Named turns come first, each shown by rows before and after it. Which turns, in which order, take the first row of each pair that follows to the second? Write the first one first, as in the answered first pair.
turn T:
[  5.4   8.8  -3.8  -0.6  -1.4  10.4 -20.9   3.5   6.5  -0.3  -3.0  -4.2
   8.8  -4.9 -12.3  13.9 -13.3   5.3  14.8] => [  5.6  -5.0  12.1   2.4  14.3  -5.6  -7.6  -9.0 -12.5   9.7   0.1   0.3
   6.8  17.7   0.8   6.1  15.9  -1.6   8.3]
[ 26.6  -0.3 -15.2  15.9 -13.7  10.6  -3.2   2.8  15.0   6.2 -11.8   4.7
  -9.4  -0.2 -17.2  -1.5  -2.9   4.3  14.0] => [ 25.0 -14.2  -2.4   9.9  -4.5  -3.7   9.5  -5.6  -1.7   9.5  -9.3  12.6
  -9.6  24.4  -2.6  -7.0  21.1  -2.1   3.1]
[  9.5   3.2  16.7   7.6   2.2  -3.3 -12.0   3.6 -19.1   1.6   1.1   1.5
   3.5   2.4   1.9   8.5 -17.1  -0.7   3.7] => [ -1.2 -10.3  10.6  -8.4   1.5  -2.3  -5.7   2.9  -2.3  -3.0   3.0  -0.2
  12.0  13.4  13.7   1.4 -10.2  -7.8 -14.7]
turn B:
[ -0.8  15.8 -20.3  -8.5  -9.0  -5.8   6.3  -0.5  24.4  -0.8   8.5   7.0
  -7.5   6.9  -0.2  -6.4  19.6   4.0  -7.6] => [  6.4  26.7  -7.0  15.7   0.9  -9.4  -3.2  -0.6   1.6  10.4   1.5  10.3
 -10.5 -10.5 -14.7  -1.7  14.7   7.9  13.9]
[-11.5 -25.1 -18.9 -48.8  -9.7  10.2  53.3   7.8  23.8 -11.1  -3.0  -1.3
 -18.8  13.8  15.4  12.6  19.9   2.0 -28.8] => [ 16.0  16.9  25.0  21.3  19.6  -9.6  19.8   4.4 -55.2   3.5 -12.2   5.2
 -31.5 -20.0 -13.9  20.9  12.9  12.0  28.1]
[ -4.0 -11.5   6.1  -8.4  -7.7   4.9   6.2   2.3   8.5  -8.4   5.3   0.9
   8.7  10.5   9.1  -0.3   1.0 -12.3  -9.1] => [  6.0  -4.3  17.8  13.6   5.4  -6.1   2.7   0.8 -18.3  -0.5   3.6  -1.2
   4.1   1.6  -1.6   3.2   5.5  -6.6   7.2]
turn A:
[ -9.7  -9.6  -7.3 -13.5  -2.8   4.7   4.1  -0.8  11.7  -0.6   4.7   1.1
   6.1  18.3  12.8  -7.9   9.6 -11.2 -14.6] => [ -8.7  -9.9  14.8  -5.9   3.5  -5.3  -8.2  -1.1  -9.7  -8.8   5.4   1.0
   6.9  16.2  10.0  -4.3   3.6 -12.6 -19.4]
[  6.1   0.0  -0.3   7.3   9.9  -6.9   5.3   0.4 -12.8   7.7   2.3   1.6
  -2.1   1.3  -1.1  -4.0  13.2  -1.6  14.4] => [  5.4   5.7   5.2   3.3  -4.3   0.1 -11.0   4.2  -9.3  -7.3  -1.1  -0.6
   3.4  -9.6  -1.5   7.9 -10.2  -2.9   9.9]
[-13.1 -12.9 -16.3  -1.1  10.7  -7.4  28.0 -10.0   6.5  12.8   0.5   3.7
  -7.9  21.0  -0.5 -12.1  33.4  -4.2  -6.4] => [ -5.2  -7.6  36.4  11.8   9.8 -12.0 -13.8   4.1 -24.4  -8.0   3.3   1.7
  12.5   1.8   3.0   9.8  -3.9 -16.9  -4.1]
[ -6.6   2.0  -0.2   7.7  13.7  -1.4  13.5  -4.4  -3.6  14.4  -7.4   9.6
  -1.3   4.1  -4.4 -16.6  10.7   7.8   0.5] => [ -6.5   1.4  19.1  12.9   8.9  -2.0  -9.8   4.1 -11.1   0.6  -5.4  10.5
   3.6 -11.3  -8.9  -7.5 -12.1   1.5   3.4]

(2 to 3 turns a pair)
[  1.6  -1.4  37.4   1.4  33.5  -9.6  -9.2  12.7 -13.6   4.0  -1.6  -3.7
  12.8   9.1  -5.4   9.9   1.6  -5.6   8.3] => [ -4.2  -5.2 -12.6 -18.5  24.7   2.3  21.4  13.1  20.1  13.1  -2.4  -5.7
  -8.3  18.3  -5.0  -6.0  23.4  10.0   9.7]	A, A
[  8.3  15.5 -24.5   8.7 -13.2  -1.6   7.3  -1.1  13.7  12.3  -2.5  -3.5
  -9.2 -10.0  -9.5  -2.5  -2.3   4.2  13.4] => [ -0.5 -13.2  19.9  -7.3  -5.8 -13.6  -1.8  -1.3   1.7  -5.0   5.8  -1.7
  11.8  10.1  16.5   6.0   1.1 -18.5 -19.3]	T, A, T
[  6.7 -12.0  21.5  -1.9  19.8 -21.7 -22.1 -16.8 -19.5 -10.4  11.0 -17.3
  15.7  13.5   6.1   7.9  -5.2 -15.0  -9.6] => [ 18.4  -3.1   0.4  12.1  28.7 -23.0  -2.8 -22.3 -27.6  10.1   7.9 -12.9
  -4.3  14.0  -5.5  -5.7  22.8   0.0   9.7]	B, A, B
[  4.0 -31.9  15.0 -11.6  14.0  -6.9 -12.4  -8.0 -13.8   3.0   6.1 -21.5
   9.6   4.8  10.2   9.7  10.1  -4.8 -21.7] => [ -1.2 -31.8 -15.8 -20.0   4.7   4.3   7.8  -8.0  13.6   7.5   7.0 -19.9
   3.9  11.2  11.0  -3.5  18.9   1.9 -21.2]	A, A
[ -4.0   6.6 -34.9  -9.8  -6.9  30.0   3.3   9.1  32.6  -9.2   0.4  -0.7
   0.3 -17.3   3.0 -12.2 -26.3  21.3  -4.5] => [-14.4 -21.8  11.3 -22.2  10.3  11.3  -0.7   0.7   6.9 -17.9   7.9  -0.5
  15.4   8.1  29.5  -3.8 -11.6  -6.0 -37.2]	A, A, B
[-14.5   3.7 -15.9  -7.4   9.8  -1.6  13.7 -16.1   1.8  23.7  -6.5   1.7
 -12.7  13.7  -2.6 -17.1  28.7  -0.2   8.4] => [-17.6  15.2 -12.6  -9.2 -15.7  17.3 -17.7  -3.0  26.0  -1.6  -6.4  -2.4
  -0.1 -10.9 -14.9   4.1 -21.8   2.7   6.6]	A, A
[  3.8  -9.0  17.3  -0.7   8.0  -8.6  11.4  -8.6 -18.2   6.0   2.2   0.7
   6.7  13.3  10.4  -7.8  12.9 -11.0 -10.1] => [ -0.4  -3.9 -19.2 -14.4 -13.5  13.8  17.7  -7.5  25.3  -1.1   1.6  -3.7
   6.7   7.3   4.3  -7.9   4.3  -4.0  -8.4]	A, A
[-14.9 -14.8  22.8 -13.8   0.7  -4.2 -12.6   0.1  -2.1 -12.8  -5.7   0.6
  13.7   7.3  14.9   1.6  -1.3  -8.1 -20.4] => [-10.5  -0.8 -28.6 -10.2  -9.8  11.0   7.2  -4.1  21.5   4.4  -8.1   3.2
  -4.0   0.0   2.6 -13.4   9.5   9.4   1.8]	T, A
